m =
[[135 132 133 149 131 140 130 139 104 118 126 144 137 140 129]
 [133 134 136 144 129 136 134 132 108 125 126 140 134 137 132]
 [127 121 119 120 130 126 119 132 138 122 129 124 127 125 121]
 [127 128 130 127 128 130 130 126 123 127 124 131 130 129 129]
 [120 123 125 109 127 123 128 119 138 130 121 122 127 121 125]
 [131 127 127 137 131 134 125 136 118 119 127 136 133 133 125]
 [126 127 128 123 127 127 129 125 130 129 125 127 128 126 128]
 [126 127 129 127 129 132 129 127 120 124 121 133 133 130 127]
 [121 127 130 113 125 123 133 116 136 136 123 122 125 121 130]
 [127 128 129 125 128 128 129 126 128 129 126 128 128 127 128]
 [123 111 113 114 134 136 113 137 124 104 114 136 138 128 111]]
Indices start at 1.
(1, 1) = 135
(11, 3) = 113
(3, 4) = 120
(7, 15) = 128
(5, 2) = 123
(11, 12) = 136
(9, 4) = 113
(1, 7) = 130
(3, 9) = 138
(11, 8) = 137
(3, 3) = 119
(2, 8) = 132
(4, 6) = 130
(2, 11) = 126
(7, 3) = 128
(10, 13) = 128
(2, 13) = 134
(9, 15) = 130
(4, 10) = 127
(11, 10) = 104
(3, 2) = 121
(8, 1) = 126
(6, 1) = 131
(4, 4) = 127
(4, 1) = 127
(9, 12) = 122
(2, 15) = 132
(10, 4) = 125
(10, 1) = 127
(7, 14) = 126
(10, 10) = 129
(6, 4) = 137
(6, 15) = 125
(11, 7) = 113
(1, 8) = 139
(7, 8) = 125
(2, 2) = 134

a =
128	123	135	119	118	133	124
134	124	136	124	118	129	130
128	125	134	123	120	130	127
120	116	148	105	101	140	117
135	126	128	125	129	133	126
127	124	135	120	119	133	124
128	120	144	117	107	130	128
130	133	124	140	133	118	137
135	121	138	117	116	135	125
123	124	135	118	118	133	122
112	124	139	117	111	131	122
133	125	131	125	124	130	128
136	121	138	119	116	133	127
123	124	135	119	118	133	123
Rows and columns are counted from 1.
(1, 1) = 128
(13, 6) = 133
(5, 2) = 126
(10, 5) = 118
(4, 3) = 148
(1, 6) = 133
(11, 5) = 111
(3, 2) = 125
(4, 4) = 105
(1, 2) = 123
(9, 5) = 116
(7, 7) = 128
(3, 7) = 127
(7, 2) = 120
(5, 1) = 135
(2, 2) = 124
(5, 5) = 129
(6, 2) = 124
(7, 6) = 130
(6, 3) = 135
(11, 1) = 112
(2, 5) = 118
(9, 6) = 135
(6, 6) = 133
(8, 7) = 137
(14, 6) = 133
(7, 3) = 144
(10, 4) = 118
(9, 4) = 117

W =
130	126	124	131
127	128	128	128
135	133	119	132
128	128	128	130
132	123	128	125
126	129	128	128
130	128	128	128
129	128	126	129
142	122	115	99
127	128	127	128
129	127	129	130
128	131	128	129
Indices start at 1.
(1, 1) -> 130
(6, 2) -> 129
(8, 3) -> 126
(5, 4) -> 125
(3, 2) -> 133
(3, 3) -> 119
(2, 4) -> 128
(11, 1) -> 129
(5, 3) -> 128
(6, 3) -> 128
(12, 2) -> 131
(7, 1) -> 130

X =
[[128 128 136 127 127 129]
 [133 131 134 128 127 126]
 [141 129 141 115 129 136]
 [119 129 124 104 131 153]
 [131 128 126 132 124 141]
 [128 131 125 145 128 133]
 [134 131 129 137 125 128]
 [126 131 116 117 126 127]
 [143 126 132 124 130 121]]
Rows and columns are counted from 1.
(1, 1) => 128
(5, 3) => 126
(7, 4) => 137
(6, 6) => 133
(2, 2) => 131
(2, 5) => 127
(8, 4) => 117
(6, 3) => 125
(3, 1) => 141
(3, 5) => 129
(4, 3) => 124
(8, 2) => 131
(9, 1) => 143
(9, 3) => 132
(7, 3) => 129
(7, 5) => 125
(1, 3) => 136
(6, 1) => 128
(1, 4) => 127
(6, 4) => 145
(5, 6) => 141

A =
[[132 121 133 134 128 132 133 136 131 129]
 [152 107 143 143 134 137 139 146 139 138]
 [130 125 130 130 128 130 130 131 129 129]
 [129 127 129 129 128 129 129 130 129 128]
 [133 119 134 136 127 134 135 138 131 129]
 [134 118 135 137 127 134 135 140 132 129]
 [133 126 129 128 130 128 128 128 130 131]
 [131 123 132 133 128 131 132 134 130 129]
 [147 120 133 130 137 128 129 129 135 138]
 [146 120 133 130 136 129 129 130 135 137]
 [133 126 130 129 130 128 129 129 130 131]
 [128 128 129 128 128 129 128 129 128 128]
 [131 122 133 134 128 132 133 135 130 129]]
Indices start at 1.
(1, 1) => 132
(7, 10) => 131
(8, 4) => 133
(5, 6) => 134
(7, 1) => 133
(9, 5) => 137
(9, 2) => 120
(12, 5) => 128
(13, 9) => 130
(10, 10) => 137
(8, 10) => 129
(4, 4) => 129
(3, 8) => 131
(13, 8) => 135
(2, 4) => 143
(5, 8) => 138
(7, 8) => 128
(13, 2) => 122
(10, 8) => 130
(3, 2) => 125
(8, 5) => 128
(11, 2) => 126
(1, 9) => 131
(1, 10) => 129
(11, 7) => 129
(1, 5) => 128
(4, 8) => 130
(3, 6) => 130
(8, 6) => 131
(5, 4) => 136
(9, 1) => 147
(4, 1) => 129

M =
[[111 128 105 123]
 [112 151 106 113]
 [118 130 127 139]
 [121 147 131 133]
 [121 140 154 123]
 [124 106 143 108]
 [152 110 114 126]
 [127 105 103 132]
 [115 113 112 108]
 [111 149 132 154]
 [144 145 153 151]
 [117 126 136 152]
 [132 109 114 101]
 [104 104 120 131]
 [139 102 124 143]
 [134 144 145 104]]
Indices start at 1.
row 1 col 1 -> 111
row 6 col 4 -> 108
row 3 col 4 -> 139
row 16 col 1 -> 134
row 3 col 3 -> 127
row 14 col 4 -> 131
row 3 col 1 -> 118
row 5 col 4 -> 123
row 15 col 2 -> 102
row 8 col 4 -> 132
row 1 col 4 -> 123
row 12 col 1 -> 117
row 13 col 3 -> 114
row 2 col 2 -> 151
row 11 col 3 -> 153
row 2 col 3 -> 106
row 15 col 4 -> 143
row 11 col 1 -> 144
row 6 col 3 -> 143
row 13 col 2 -> 109
row 8 col 2 -> 105
row 13 col 1 -> 132
row 2 col 4 -> 113
row 11 col 2 -> 145

x =
[[131 124 141 140 130 139 113 128 107 120 129 127 142 132]
 [125 130 116 117 128 117 143 127 153 135 126 130 117 125]]
Rows and columns are counted from 1.
row 1 col 1 -> 131
row 2 col 8 -> 127
row 1 col 14 -> 132
row 1 col 7 -> 113
row 1 col 2 -> 124
row 1 col 10 -> 120
row 2 col 1 -> 125
row 1 col 8 -> 128
row 2 col 6 -> 117

grid =
[[138 132 125 127 152 130 123 124 130 134 127 114 130 134 123]
 [146 149 119 121 130 135 127 126 124 134 137 126 130 129 130]
 [151 118 120 126 115 127 120 131 125 134 155 139 134 128 120]
 [141 132 120 125 127 131 126 132 133 140 113 122 157 133 129]
 [148 103 140 130 122 134 136 128 121 131 138 128 114 133 131]
 [129 111 121 128 125 132 130 130 126 128 125 131 137 119 129]
 [113 130 127 124 127 124 122 119 129 117 129 114 139 140 138]
 [120 109 128 127 128 130 135 125 122 131 123 130 106 126 126]]
Rows and columns are counted from 1.
row 1 col 1: 138
row 2 col 10: 134
row 7 col 1: 113
row 2 col 6: 135
row 8 col 11: 123
row 7 col 2: 130
row 3 col 2: 118
row 4 col 1: 141
row 1 col 9: 130
row 6 col 10: 128
row 3 col 7: 120
row 8 col 5: 128
row 5 col 13: 114
row 6 col 7: 130
row 5 col 7: 136
row 5 col 1: 148
row 3 col 1: 151
row 3 col 12: 139
row 1 col 14: 134
row 3 col 4: 126
row 5 col 15: 131
row 3 col 13: 134
row 6 col 2: 111
row 7 col 8: 119
row 4 col 7: 126
row 6 col 15: 129
row 7 col 6: 124
row 8 col 13: 106
row 6 col 8: 130
row 6 col 9: 126
row 4 col 9: 133
row 5 col 12: 128
row 8 col 1: 120

data =
[[131 121 120 134 128 112 113 122]
 [122 113 124 120 146 149 144 130]
 [128 128 118 135 128 115 121 132]
 [119 124 116 132 124 128 140 147]
 [115 130 124 133 129 133 142 129]
 [135 132 116 135 141 120 116 115]
 [117 120 133 130 133 133 143 135]
 [118 117 129 143 134 152 143 131]
 [113 127 122 129 130 126 151 144]
 [136 129 118 138 136 114 134 124]
 [101 122 122 128 133 148 141 124]
 [119 122 119 126 136 135 135 145]]
Rows and columns are counted from 1.
(1, 1)	131
(11, 4)	128
(12, 1)	119
(12, 8)	145
(3, 4)	135
(8, 2)	117
(5, 4)	133
(11, 8)	124
(10, 6)	114
(10, 1)	136
(7, 3)	133
(5, 7)	142
(6, 8)	115
(3, 8)	132
(12, 3)	119
(6, 1)	135
(1, 4)	134
(12, 6)	135
(7, 1)	117
(9, 1)	113
(9, 4)	129
(6, 4)	135
(9, 6)	126
(2, 3)	124
(3, 5)	128
(4, 5)	124
(11, 6)	148
(4, 2)	124
(9, 3)	122
(4, 3)	116
(5, 3)	124
